[114 115 128 123 134 132 132 130 140 123 129 103 137 125]
The entry just right of the smallest entry is 137
The entry just left of 130 is 132
Which number is the entry just left of 140?
A: 130

Questions about the table below. Indices start at 1.
1) The entry in the top-right corner?
2) The entry at row 1, column 3?
3) The entry in row 2 and column 1?
4) The entry in row 1 and column 1?
5) The bottom entry of the column that holds the smallest entry?
6) The bottom entry of the column that holds the largest entry?
7) The entry in row 3 and column 1?
8) The entry in row 2 and column 2?
[[153 144 117 131 132 144 133 123 128 126 120 133]
 [129 124 133 136 115 124 139 144 135 122 126 139]
 [138 126 128 134 137 126 129 140 123 128 111 129]
 [120 123 125 121 118 123 143 148 134 123 121 143]
 [121 133 126 132 110 133 141 144 126 131 122 141]
 [122 138 125 121 129 138 135 130 129 109 119 135]
 [135 115 128 118 124 115 126 112 130 135 134 126]
 [130 140 118 138 114 140 135 119 139 135 115 135]
 [141 130 131 136 132 130 137 130 123 118 138 137]
 [133 134 136 131 128 134 133 127 122 117 112 133]
 [122 122 131 141 128 122 133 134 128 121 112 133]
 [137 144 120 121 122 144 130 121 129 130 122 130]
 [123 115 126 119 127 115 125 142 142 115 117 125]
 [136 122 130 143 145 122 141 129 118 110 135 141]]
1) 133
2) 117
3) 129
4) 153
5) 110
6) 136
7) 138
8) 124

Read these off the table that follows. Indices start at 1.
1) Read off the entry in row 2 and column 1.
2) Read off the minimum.
3) Read off the entry at row 1, column 3.
4) Read off the entry in row 2 and column 2.
5) Read off the entry in row 3 and column 2.
6) Read off the entry in row 1 and column 1.
7) Read off the entry in the bottom-right corner.
[[128 117 115 130 129 128]
 [133 109 106 125 122 119]
 [130 112 109 127 125 126]
 [129 131 133 125 121 123]
 [130 134 126 124 120 125]
 [134 112 111 121 114 113]
 [129 111 110 128 125 122]
 [129 115 122 127 123 119]]
1) 133
2) 106
3) 115
4) 109
5) 112
6) 128
7) 119

Questions about the array below. Rows and columns are numbered from 1.
1) What is the entry in row 2 and column 2?
2) What is the bottom-left entry?
3) What is the entry in row 1 and column 3?
4) What is the entry just right of 102?
5) What is the entry directly below the smallest entry?
6) What is the entry at row 1, column 2?
7) What is the bottom entry of the column that holds the smallest entry?
[[126 131 124 128]
 [123 125 126 136]
 [111 102 135 150]
 [129 155 142 137]
 [121 133 120 123]
 [121 129 123 124]]
1) 125
2) 121
3) 124
4) 135
5) 155
6) 131
7) 129

M =
[[123 126 127 115 129 133 126 112 133 148 124]
 [125 143 140 127 130 125 124 121 135 133 122]
 [122 150 135 136 136 132 136 138 123 134 138]
 [127 130 133 120 132 128 150 132 131 146 135]
 [112 121 134 129 126 125 127 137 130 117 122]
 [136 136 132 136 131 139 132 145 131 139 133]
 [122 125 128 131 124 124 134 123 141 125 124]]
Counting starts at 1.
The top-left entry is 123
The entry in row 3 and column 1?
Answer: 122
The entry in the bottom-left corner is 122
The entry at row 1, column 2 is 126
The entry just right of 146 -> 135
The entry at row 2, column 1 is 125
The entry in the top-right corner is 124
The entry just left of 120: 133
The entry just right of the centre entry?
Answer: 150
The bottom-right entry?
Answer: 124
The entry at the centre: 128
The entry at row 1, column 3?
Answer: 127

a =
[[124 120 133 126 126 116 121 116 137 126 131]
 [129 129 132 128 115 102 135 128 130 124 132]
 [134 129 132 128 131 135 124 125 134 128 133]
 [131 126 128 127 124 132 131 120 121 120 125]
 [125 135 129 131 124  98 131 128 124 130 115]
 [117 125 129 129 143 107 128 127 135 125 121]
 [140 128 126 127 133 136 123 130 124 134 117]
 [126 126 126 126 127 133 129 130 127 121 138]
 [130 127 124 126 120 112 127 126 126 129 135]
 [121 128 128 125 136 142 132 132 133 133 133]
 [132 129 126 128 129 128 129 133 126 125 136]
 [129 129 126 123 129 115 129 123 134 121 128]
 [131 129 131 127 140 103 136 128 126 134 122]
 [121 132 129 135 133 136 130 136 131 133 133]
 [123 129 128 132 130  99 128 123 136 125 126]
 [126 124 125 131 124 133 136 118 118 122 122]]
The entry in the bottom-right corner -> 122
The entry in the bottom-left corner: 126
The third entry on the diagonal from the top-right corner: 134
Which number is the entry directly above the largest entry? 124
The entry in the top-left corner: 124
Which number is the 3rd-last entry, reading row by row? 118
The largest entry in the last row -> 136
Which number is the top entry of the column that holds the smallest entry? 116
Which number is the first entry on the diagonal from the top-right corner? 131
The last entry in the row that holds the smallest entry is 115
The entry directly below the largest entry is 133
The second-last entry, reading row by row is 122
Which number is the largest entry in the first column? 140
Which number is the minimum? 98
Which number is the second entry on the diagonal from the top-right corner? 124
Which number is the 2nd largest entry? 142
Which number is the entry just right of the smallest entry? 131
Which number is the entry directly above the smallest entry? 132
The largest entry in the last column: 138
The 3rd entry on the main diagonal is 132
Which number is the 3rd entry in reading order? 133
The second smallest entry -> 99
The bottom entry of the column that holds the largest entry -> 124
The largest entry: 143
Which number is the 5th entry, reading row by row? 126
The largest entry in the first row: 137
Which number is the entry directly below the smallest entry? 107
The bottom entry of the column that holds the smallest entry is 133
The smallest entry in the first column: 117

arr =
[[142 142 142 123 125 124 126 136 133 135 121 134]
 [132 144 114 140 136 128 128 132 130 112 129 121]
 [120 136 137 107 124 135 123 129 131 125 124 127]
 [132 135 129 129 127 122 135 141 140 141 122 117]
 [142 141 133 124 118 123 123 134 137 133 121 132]
 [117 130 132 106 128 134 124 125 129 118 127 121]
 [126 133 132 107 123 135 127 131 131 124 126 123]
 [123 133 112 130 127 141 147 120 137 125 129 111]
 [139 135 136 132 116 116 124 135 132 134 122 132]
 [122 140 122 125 125 139 143 127 139 126 125 109]
 [132 148 113 145 124 127 126 132 130 110 119 119]
 [131 139 129 122 121 121 137 139 138 140 128 118]
 [135 137 124 127 122 122 134 142 137 139 130 118]
 [139 138 132 132 118 122 127 138 139 130 121 128]
 [131 148 116 143 130 129 119 129 129 114 119 120]]
Counting starts at 1.
The entry at row 1, column 2 is 142
The entry in row 1 and column 3 -> 142
The entry in row 2 and column 1? 132
The entry directly below the smallest entry is 107
The entry in the bottom-left corner -> 131
The bottom-right entry? 120
The entry just right of the smallest entry? 128
The entry in row 1 and column 1: 142
The entry at row 3, column 1? 120
The entry in row 3 and column 3 is 137
The bottom entry of the column that holds the smallest entry is 143
The top-right entry: 134
The entry directly above 113: 122

[[118 118 141 107]
 [145 125 119 130]
 [131 141 124 108]
 [119 120 134 118]
 [139 136 129 131]
 [132 129 104 136]
 [126 111 157 137]
 [141 108 114 118]
 [133 128 138 122]
 [123 128 139 137]
 [137 109 138 103]]
Rows and columns are numbered from 1.
The entry just left of 130 is 119
The entry directly above the largest entry? 104
The entry in row 3 and column 1: 131
The bottom-right entry -> 103
The entry directly above 104 -> 129
The entry in row 2 and column 2? 125
The entry just left of the largest entry? 111
The entry just right of 104? 136
The bottom-left entry -> 137
The entry in the top-right corner: 107
The entry in row 1 and column 3? 141
The entry in the top-left corner: 118
The entry at row 1, column 2? 118
The entry directly below 107 -> 130
The entry directly above 120 is 141
The bottom entry of the column that holds the largest entry -> 138
The entry directly above the smallest entry? 137
The entry just right of 123 -> 128

Questions about the matrix below. Rows and columns are numbered from 1.
1) The entry directly above the largest entry?
2) The maximum?
3) The entry in the top-left corner?
4) The entry just right of the smallest entry?
5) The entry at row 1, column 3?
6) The entry at row 1, column 2?
7) The entry at row 2, column 1?
8) The entry just left of the largest entry?
121	120	131	122	132	128	136	117	145	128	125	111	114	134
116	135	140	128	120	127	138	123	130	127	104	106	123	108
126	127	133	144	126	144	131	141	129	150	135	119	131	139
134	132	138	133	131	153	136	135	110	142	141	133	126	122
131	149	126	126	150	118	150	139	130	115	115	126	155	137
122	122	141	121	128	104	112	127	122	123	132	126	114	126
133	126	126	113	127	125	129	129	116	124	147	119	131	106
128	137	121	135	128	111	130	130	129	135	135	116	140	137
119	142	136	116	126	148	123	131	129	129	125	137	137	124
143	131	143	124	127	99	142	130	151	140	120	145	137	122
1) 126
2) 155
3) 121
4) 142
5) 131
6) 120
7) 116
8) 126
